128 stands for zero in the data rows.
Here are some points, each followed by its number:
[123, 132, 163, 106, 153, 98, 158, 131, 124, 57, 115, 143, 98, 183, 138, 140, 89, 159, 99, 176, 139, 63, 76, 104, 105, 77, 104, 132, 86, 121, 223, 183, 103, 79, 101, 125, 102, 132, 104, 73, 164, 131, 166, 116, 105, 183, 136, 179] 0
[98, 167, 158, 138, 129, 138, 107, 90, 104, 114, 171, 106, 189, 142, 107, 76, 97, 131, 142, 87, 69, 144, 106, 175, 229, 88, 177, 81, 157, 202, 153, 125, 1, 76, 170, 103, 89, 207, 100, 128, 118, 160, 123, 255, 97, 169, 87, 156] 1
[200, 92, 139, 103, 102, 102, 124, 125, 164, 150, 97, 131, 53, 144, 162, 151, 135, 157, 108, 165, 105, 85, 105, 116, 110, 91, 141, 170, 89, 119, 140, 143, 98, 179, 164, 87, 173, 102, 178, 144, 140, 116, 82, 115, 135, 81, 145, 109] 2
[70, 158, 66, 104, 107, 100, 64, 42, 132, 111, 117, 174, 49, 111, 101, 65, 206, 159, 117, 124, 113, 109, 132, 177, 162, 149, 61, 114, 133, 157, 101, 99, 148, 85, 133, 163, 145, 207, 83, 188, 174, 94, 112, 171, 116, 125, 142, 64] 3
[119, 184, 105, 45, 73, 156, 96, 161, 222, 116, 106, 110, 150, 165, 77, 45, 125, 112, 200, 120, 180, 98, 149, 138, 186, 65, 151, 100, 134, 27, 96, 184, 127, 170, 135, 116, 186, 105, 90, 101, 132, 105, 186, 131, 114, 113, 85, 44] 4
[131, 154, 80, 66, 73, 184, 87, 152, 157, 130, 133, 127, 176, 172, 93, 51, 136, 165, 179, 156, 126, 84, 131, 143, 165, 80, 166, 88, 181, 20, 63, 109, 172, 118, 116, 109, 175, 86, 110, 104, 113, 94, 198, 148, 133, 84, 47, 42] 5
[124, 143, 114, 40, 98, 126, 111, 196, 153, 157, 136, 98, 150, 128, 158, 91, 127, 178, 160, 111, 169, 143, 139, 165, 108, 76, 85, 112, 84, 67, 87, 184, 157, 149, 94, 141, 145, 57, 143, 146, 147, 125, 151, 126, 117, 163, 97, 83] 6
[113, 102, 117, 130, 114, 137, 109, 102, 118, 114, 107, 140, 118, 157, 105, 189, 170, 154, 167, 91, 74, 76, 119, 135, 109, 123, 98, 104, 147, 127, 97, 121, 144, 102, 132, 95, 87, 102, 122, 113, 179, 108, 85, 125, 135, 105, 144, 102] 7
[118, 181, 134, 108, 146, 126, 107, 57, 127, 102, 180, 126, 160, 147, 123, 97, 73, 148, 124, 51, 50, 119, 114, 184, 231, 101, 180, 122, 199, 148, 197, 136, 16, 74, 165, 127, 91, 147, 100, 136, 82, 163, 152, 238, 92, 135, 136, 204] 8
[84, 137, 110, 134, 130, 185, 110, 86, 90, 128, 116, 83, 143, 132, 135, 172, 167, 179, 112, 122, 125, 98, 126, 148, 111, 171, 157, 128, 120, 121, 114, 150, 127, 149, 211, 133, 158, 125, 123, 101, 195, 117, 153, 111, 181, 231, 78, 187] 9
[93, 126, 106, 142, 92, 52, 134, 157, 151, 130, 58, 143, 175, 87, 149, 125, 155, 123, 173, 128, 134, 119, 171, 154, 124, 125, 150, 131, 21, 152, 131, 177, 114, 149, 88, 140, 203, 183, 94, 64, 80, 125, 83, 138, 55, 99, 123, 131] 10
[98, 74, 195, 145, 107, 55, 90, 76, 134, 177, 83, 83, 145, 176, 106, 149, 188, 134, 199, 140, 121, 115, 104, 110, 72, 107, 122, 164, 143, 110, 102, 78, 141, 131, 98, 81, 154, 103, 139, 150, 126, 98, 113, 119, 155, 99, 85, 163] 11
[39, 103, 129, 118, 77, 86, 151, 137, 95, 78, 129, 195, 107, 160, 167, 167, 102, 109, 116, 56, 87, 74, 89, 122, 102, 132, 79, 179, 121, 162, 166, 145, 119, 44, 108, 81, 75, 126, 115, 119, 93, 167, 133, 97, 151, 116, 96, 178] 12
[222, 128, 122, 143, 176, 84, 150, 80, 103, 28, 179, 60, 157, 161, 121, 90, 88, 51, 0, 124, 99, 189, 137, 123, 145, 48, 121, 87, 52, 95, 131, 162, 132, 45, 96, 200, 114, 215, 73, 121, 155, 131, 159, 199, 100, 134, 138, 165] 13
[147, 166, 123, 127, 119, 103, 172, 186, 118, 100, 176, 154, 184, 145, 114, 60, 147, 140, 99, 186, 149, 101, 128, 130, 92, 139, 94, 113, 133, 54, 113, 70, 139, 153, 127, 37, 65, 102, 133, 179, 92, 191, 162, 105, 46, 148, 129, 159] 14
[129, 128, 116, 176, 164, 109, 143, 150, 116, 133, 147, 142, 117, 82, 125, 106, 148, 128, 86, 133, 99, 228, 142, 83, 87, 204, 109, 100, 150, 208, 26, 94, 174, 145, 64, 255, 124, 94, 157, 15, 175, 60, 44, 79, 109, 96, 215, 100] 15
[182, 130, 93, 72, 93, 135, 152, 124, 113, 151, 184, 117, 66, 94, 110, 176, 107, 150, 179, 103, 158, 138, 229, 99, 150, 75, 140, 181, 170, 117, 106, 101, 149, 180, 182, 122, 101, 192, 163, 128, 141, 146, 153, 122, 70, 129, 152, 184] 16
[106, 110, 107, 98, 115, 176, 160, 137, 111, 185, 96, 103, 99, 162, 120, 114, 110, 197, 168, 200, 140, 110, 82, 143, 157, 108, 191, 91, 114, 131, 137, 156, 127, 184, 93, 98, 152, 172, 99, 116, 140, 106, 82, 97, 144, 137, 142, 111] 17
[112, 137, 147, 128, 68, 76, 153, 210, 108, 182, 231, 96, 122, 53, 155, 149, 131, 162, 89, 181, 151, 156, 104, 121, 178, 140, 102, 90, 187, 108, 97, 42, 107, 120, 148, 44, 109, 132, 139, 122, 40, 128, 32, 86, 100, 88, 101, 150] 18
[135, 81, 183, 132, 193, 179, 130, 146, 140, 123, 185, 187, 143, 84, 106, 118, 50, 136, 101, 138, 139, 120, 96, 110, 141, 234, 107, 33, 219, 116, 152, 109, 208, 126, 116, 115, 248, 100, 136, 105, 156, 142, 80, 210, 130, 159, 90, 39] 19
[186, 157, 139, 181, 102, 164, 135, 174, 138, 182, 132, 145, 150, 140, 235, 117, 80, 32, 147, 115, 116, 152, 166, 125, 116, 123, 119, 125, 140, 97, 52, 171, 144, 99, 209, 125, 43, 106, 135, 249, 109, 158, 126, 111, 191, 156, 100, 91] 20
Which five points above are nearest to each new point, looking only along the 7 directions in which the numbered points spread most? Their numbers follow each, nearest first.
[113, 92, 47, 124, 128, 135, 114, 84, 97, 198, 113, 137, 96, 157, 125, 143, 154, 144, 145, 199, 161, 117, 107, 124, 108, 72, 92, 107, 129, 126, 93, 145, 137, 162, 117, 127, 153, 108, 124, 166, 140, 120, 151, 86, 143, 116, 139, 167] 2 11 7 17 9
[96, 68, 154, 166, 198, 70, 142, 157, 154, 72, 124, 82, 124, 92, 126, 135, 152, 158, 95, 128, 128, 104, 96, 137, 161, 125, 141, 203, 138, 131, 125, 97, 157, 162, 64, 99, 82, 110, 158, 113, 167, 108, 111, 101, 117, 65, 146, 125] 2 17 11 7 10
[140, 51, 154, 113, 134, 144, 71, 95, 127, 48, 185, 202, 138, 164, 138, 139, 91, 115, 155, 81, 159, 117, 109, 106, 143, 96, 160, 171, 76, 215, 139, 188, 147, 138, 115, 107, 132, 125, 132, 197, 102, 122, 118, 101, 132, 163, 113, 144] 9 7 12 2 11
[119, 131, 147, 106, 145, 64, 106, 109, 75, 119, 130, 118, 116, 80, 28, 114, 163, 84, 190, 134, 146, 103, 107, 145, 56, 62, 147, 51, 155, 140, 95, 152, 150, 174, 100, 153, 112, 139, 95, 117, 102, 161, 165, 161, 130, 101, 176, 126] 17 10 2 7 3
[178, 155, 45, 170, 168, 156, 160, 112, 69, 181, 121, 88, 139, 119, 121, 77, 121, 161, 43, 98, 118, 245, 169, 78, 83, 180, 18, 71, 143, 205, 15, 119, 117, 167, 93, 213, 125, 103, 115, 79, 149, 69, 95, 99, 71, 109, 195, 113] 15 3 16 10 7
[125, 114, 133, 138, 108, 114, 121, 124, 117, 114, 123, 107, 118, 116, 151, 156, 156, 140, 116, 125, 140, 104, 104, 178, 118, 124, 143, 150, 123, 108, 119, 159, 124, 138, 93, 103, 92, 93, 98, 193, 164, 114, 95, 92, 136, 93, 102, 191] 2 11 7 9 12
[86, 106, 112, 185, 108, 93, 112, 49, 107, 139, 62, 122, 186, 88, 92, 163, 120, 121, 127, 141, 166, 152, 95, 128, 63, 232, 133, 103, 115, 122, 118, 111, 80, 125, 116, 100, 95, 128, 130, 113, 186, 78, 96, 145, 249, 125, 122, 128] 7 9 11 2 3
[102, 108, 120, 95, 82, 156, 120, 184, 139, 138, 114, 97, 145, 151, 136, 143, 152, 127, 121, 105, 154, 104, 105, 142, 98, 104, 119, 155, 110, 77, 147, 140, 153, 167, 99, 82, 114, 88, 89, 159, 150, 105, 77, 107, 84, 104, 148, 92] 2 17 6 11 7
[231, 100, 183, 169, 164, 118, 101, 47, 186, 120, 180, 48, 112, 84, 121, 147, 132, 36, 52, 100, 100, 152, 196, 73, 170, 3, 146, 83, 46, 181, 119, 140, 129, 78, 189, 123, 118, 188, 126, 196, 151, 128, 136, 140, 200, 81, 76, 97] 16 13 20 9 3
[116, 118, 207, 128, 129, 167, 145, 152, 221, 137, 82, 124, 108, 155, 108, 121, 142, 62, 174, 171, 98, 114, 55, 177, 177, 88, 198, 142, 39, 78, 119, 100, 79, 206, 199, 181, 119, 144, 120, 161, 119, 114, 120, 74, 149, 135, 87, 108] 2 6 17 11 7
[75, 214, 145, 123, 123, 41, 177, 123, 82, 178, 59, 160, 127, 120, 134, 143, 138, 133, 168, 136, 148, 144, 184, 153, 178, 192, 111, 170, 147, 134, 96, 133, 149, 184, 66, 105, 247, 157, 182, 54, 125, 166, 95, 166, 167, 143, 119, 93] 17 7 2 11 10
[158, 142, 180, 126, 185, 234, 148, 70, 173, 97, 105, 212, 213, 137, 171, 162, 124, 181, 177, 22, 137, 131, 109, 138, 135, 160, 179, 106, 196, 46, 157, 111, 127, 130, 198, 244, 139, 126, 158, 96, 40, 131, 155, 151, 134, 148, 124, 53] 9 7 3 17 6
[57, 104, 121, 187, 103, 65, 103, 52, 143, 153, 66, 153, 184, 114, 109, 161, 128, 78, 159, 122, 184, 136, 93, 122, 59, 199, 161, 91, 101, 95, 110, 101, 92, 104, 147, 81, 132, 144, 129, 93, 154, 93, 125, 151, 236, 119, 113, 205] 7 9 11 2 12
[111, 97, 197, 108, 151, 111, 127, 103, 108, 171, 156, 172, 90, 113, 126, 171, 90, 142, 100, 162, 159, 126, 44, 131, 123, 140, 134, 122, 116, 175, 204, 32, 173, 109, 187, 73, 192, 108, 104, 143, 167, 159, 89, 156, 97, 134, 144, 106] 7 17 9 11 12
[94, 104, 126, 60, 106, 208, 176, 103, 176, 110, 81, 117, 140, 120, 88, 124, 129, 99, 212, 147, 103, 127, 87, 158, 124, 72, 193, 143, 120, 165, 93, 153, 94, 157, 129, 156, 78, 105, 127, 137, 155, 114, 163, 122, 95, 91, 128, 140] 17 2 7 9 11
[65, 124, 155, 63, 166, 153, 139, 132, 96, 118, 143, 123, 111, 199, 168, 185, 111, 245, 108, 145, 166, 176, 113, 112, 121, 165, 126, 38, 119, 131, 128, 130, 147, 216, 193, 153, 170, 165, 160, 145, 55, 107, 178, 175, 100, 228, 53, 114] 17 7 9 2 11
[117, 129, 69, 161, 167, 115, 147, 136, 122, 159, 147, 120, 130, 82, 98, 100, 149, 170, 69, 122, 111, 220, 122, 80, 83, 206, 77, 71, 151, 228, 25, 97, 112, 169, 103, 255, 133, 106, 137, 29, 156, 66, 45, 89, 97, 104, 211, 108] 15 3 10 7 17
[56, 178, 161, 164, 69, 171, 122, 239, 130, 71, 192, 174, 174, 71, 85, 187, 55, 83, 104, 102, 124, 129, 79, 97, 125, 168, 146, 208, 137, 163, 163, 2, 88, 178, 31, 124, 107, 155, 130, 132, 72, 142, 188, 127, 129, 145, 186, 82] 14 18 17 2 16
[132, 92, 120, 75, 104, 189, 174, 93, 168, 133, 127, 79, 135, 126, 124, 110, 126, 105, 160, 125, 63, 105, 91, 142, 176, 90, 153, 189, 124, 119, 125, 176, 73, 128, 143, 129, 44, 105, 92, 181, 174, 101, 137, 149, 124, 155, 140, 115] 9 7 16 2 11
[149, 94, 192, 230, 109, 131, 114, 160, 87, 154, 142, 32, 122, 121, 152, 99, 110, 25, 127, 198, 108, 230, 224, 68, 186, 112, 155, 116, 125, 136, 93, 130, 163, 36, 182, 145, 30, 138, 160, 209, 77, 234, 122, 67, 115, 139, 111, 170] 20 16 14 2 18
[131, 199, 178, 104, 136, 59, 152, 84, 26, 129, 74, 189, 75, 58, 236, 122, 92, 100, 58, 71, 151, 123, 156, 124, 155, 107, 61, 165, 114, 126, 166, 38, 140, 178, 134, 171, 210, 136, 183, 17, 87, 175, 99, 128, 80, 172, 118, 133] 2 10 7 17 16
[136, 91, 113, 114, 151, 138, 146, 78, 128, 156, 102, 116, 74, 158, 139, 151, 127, 116, 141, 186, 173, 111, 142, 108, 106, 105, 89, 146, 115, 143, 106, 186, 143, 207, 78, 114, 100, 146, 113, 113, 173, 89, 71, 95, 148, 84, 114, 162] 2 11 7 17 10
[155, 137, 119, 115, 160, 163, 99, 173, 123, 147, 171, 63, 73, 122, 141, 116, 155, 184, 123, 126, 134, 154, 118, 116, 81, 127, 66, 130, 100, 136, 97, 237, 187, 179, 120, 122, 119, 64, 168, 142, 117, 113, 120, 129, 121, 113, 138, 157] 2 6 7 11 17
[85, 161, 159, 159, 98, 162, 112, 216, 88, 81, 206, 187, 124, 88, 89, 210, 44, 107, 115, 61, 109, 122, 87, 143, 124, 171, 110, 193, 141, 145, 147, 99, 81, 126, 37, 114, 103, 130, 126, 143, 87, 117, 199, 89, 151, 140, 174, 51] 7 9 12 2 14
[62, 106, 72, 187, 116, 59, 104, 77, 96, 117, 89, 135, 179, 126, 109, 200, 107, 122, 130, 175, 181, 153, 99, 124, 67, 156, 148, 114, 102, 117, 140, 96, 67, 132, 132, 112, 121, 93, 128, 115, 142, 108, 112, 162, 180, 102, 120, 129] 7 2 11 9 17
[70, 186, 174, 165, 79, 168, 116, 199, 112, 84, 216, 148, 138, 74, 79, 207, 52, 96, 124, 92, 130, 131, 83, 108, 121, 223, 142, 226, 137, 170, 153, 50, 85, 135, 19, 116, 112, 153, 125, 120, 75, 129, 194, 109, 150, 137, 170, 70] 7 2 17 14 12
